rotation ticks, each row followed by its count of ticks:
The counts run from 0 to 837.
[-74,170,-222,-44,2,171,173,-48,-74,144,-53,-120,-181,203,-46,-38,51,315,79,-75,313,148,-60,91,-303,92,-9,106,-18,-194,196,-18,-99,376]
551
[-82,-161,-236,-2,116,183,470,-53,-256,115,-103,-88,-146,237,302,37,-13,175,118,53,144,-62,244,65,-140,-111,-182,75,127,68,-69,-17,-72,216]
487
[-96,-169,230,-86,90,-339,116,85,208,-306,103,-345,21,52,-39,-74,-212,-214,212,-93,115,47,203,82,183,-74,-30,-235,-194,-90,93,-98,-14,-165]
171
[82,143,210,-154,121,-63,43,169,226,101,-84,-47,68,135,183,-140,156,-470,293,293,113,-167,147,51,-193,33,-3,-26,60,-23,-109,-81,169,-3]
64
[80,-27,-96,-229,-191,164,-178,-76,-148,101,-114,86,-117,-3,-135,-286,292,253,-124,-35,-68,-301,132,125,-218,-81,-109,86,58,44,292,246,190,141]
184
[-12,14,-100,-31,-13,-154,80,109,230,135,14,-193,-48,138,-31,-371,-56,-221,234,142,237,-158,94,143,-179,-2,-41,-49,-219,26,201,-143,310,-80]
177
[213,162,88,114,-119,143,42,-107,89,37,121,-88,-287,281,-45,104,180,214,-109,-8,143,213,-248,-182,-188,179,21,72,-10,-114,229,94,-37,264]
745
[116,179,-178,-128,-194,284,-4,-158,28,199,-132,192,62,143,-8,28,352,51,-27,323,-112,47,-38,-76,-99,155,-178,120,189,167,230,168,29,215]
71
[-111,202,-9,21,234,-160,-406,0,-64,127,30,223,312,-314,19,-92,-13,-166,24,105,-170,-230,-16,138,54,-74,295,15,96,16,-214,-172,-4,-1]
425
[58,-253,101,310,-36,83,87,-9,-60,50,187,78,-262,64,248,297,-28,180,-150,-80,-4,-290,-60,-192,50,-149,-73,70,128,-184,-271,249,-96,-14]
719
[26,97,93,4,-109,-78,-190,0,174,193,-22,303,195,-216,-158,20,-91,-336,112,339,-120,-260,-40,-128,11,-196,65,22,40,181,56,-24,214,-126]
69
[-258,141,-159,256,-46,147,63,18,119,203,-147,-118,-80,-207,-158,184,-288,-90,141,-215,309,-90,-117,-187,-120,-211,15,9,-51,-196,4,-167,33,-26]
704
[-284,33,44,140,-137,-162,-122,-16,89,12,-27,-79,-74,-171,-310,168,-384,-97,33,-267,155,-87,-127,-141,1,-169,184,4,-229,-85,9,-229,69,-55]
548
[-71,-137,109,-21,7,-58,335,-19,7,-176,-159,-371,-116,23,14,37,-34,-147,-24,-251,59,-142,342,-15,182,-159,-245,-116,91,-99,204,-9,131,-296]
763
[-338,109,-24,232,64,-174,-36,-36,-172,-17,-165,-29,133,-121,64,198,-85,-162,-113,-130,-117,-228,172,66,225,-130,-88,38,3,-106,-360,-159,92,-210]
343
[-347,-41,76,124,-87,-105,103,-155,-163,-139,-37,-35,-102,-47,-234,375,-333,134,-113,-331,64,-11,-11,-87,90,-116,131,86,-139,4,-6,-138,-113,10]
547
[7,3,-15,-278,180,-165,-43,7,-32,-107,125,-39,49,76,37,-423,-36,184,223,55,114,147,-31,348,-158,102,249,-42,-174,-43,60,-141,-111,383]
399
[140,-41,56,31,-68,27,-161,213,294,98,-33,32,97,-229,50,-193,130,-372,105,251,-93,-270,67,-121,108,-212,-193,-130,145,24,71,135,146,-218]
802
[-180,-171,128,-76,-99,41,178,-186,-339,-40,-107,273,-110,97,-23,362,-165,102,-53,-92,-58,-262,198,-71,-34,-141,50,215,47,123,-165,100,-75,106]
417
[-100,122,-157,-160,187,143,82,-32,-219,46,-72,7,23,100,166,-113,45,213,142,19,163,220,-16,269,-208,127,77,90,54,-130,-72,-124,-286,456]
707
[246,-67,104,-38,-108,233,73,-136,7,-6,26,19,-215,198,154,43,343,147,-239,94,-161,-85,24,-224,33,-14,-182,44,302,94,246,306,45,-6]
298
[43,-187,-54,250,39,223,22,-1,-96,1,141,149,-166,-224,167,141,-78,285,-82,-83,-38,-81,-202,-173,126,-304,-17,-67,261,-104,-49,261,-301,110]
207
[-9,-152,-3,-59,-107,-140,-163,-56,-186,-157,244,63,-89,147,186,-196,90,376,-189,-11,-86,-209,11,322,33,117,-9,90,-221,-6,-154,94,38,221]
254
[339,-46,61,-126,-68,189,-133,86,250,-123,89,0,-105,61,13,-171,370,83,-27,176,-3,99,-143,15,6,148,-209,-151,68,-143,235,238,-137,201]
518
[89,-213,169,182,-129,153,101,-26,-55,125,107,126,-285,171,183,333,102,167,-100,61,72,-269,-68,-193,-111,-43,-134,194,37,-37,-234,254,-13,110]
61
[-1,-64,25,31,183,-126,513,-79,29,-9,20,-376,-162,250,171,34,-170,-94,110,-57,179,37,173,-118,55,-131,-53,-108,84,92,254,-158,87,-174]
682
[179,-83,148,-231,-99,22,-27,-229,-227,-7,104,475,7,189,22,134,95,92,-16,263,-205,-57,33,-45,-45,2,182,159,63,345,38,136,-73,176]
222
[30,-158,201,130,-199,-347,-178,98,358,-44,310,-22,-46,12,-93,-39,-175,-134,79,44,79,-194,-140,-60,101,3,130,-75,-363,78,-12,-96,199,-183]
678
[-210,145,-255,140,25,-87,65,-35,163,-34,-121,-375,143,-103,-87,-45,-145,-41,7,-115,67,245,36,-10,255,-122,-199,-224,-42,-30,286,-197,-46,-162]
316
[-162,155,5,81,-183,-109,-275,31,282,133,6,-25,-82,-139,-304,-93,-193,-74,126,-67,256,-141,-208,21,-249,4,199,46,-307,-133,46,-149,178,70]
549
[2,15,83,166,176,157,311,76,195,26,-80,-230,-133,70,183,312,-62,-141,167,-97,242,82,-110,-268,-29,-118,-82,-89,259,-252,-35,55,-242,75]
283
[-56,-66,9,27,-202,230,149,-134,-178,184,-101,341,-149,83,-2,338,1,100,-29,94,-19,-248,23,-149,-178,-103,-61,270,108,182,-117,161,20,132]
573
[10,-1,124,-64,-162,-94,-221,63,152,137,52,348,128,-115,-157,12,-17,-357,152,339,-28,-303,-19,-58,-129,-37,103,48,-118,219,-37,7,173,-23]
727
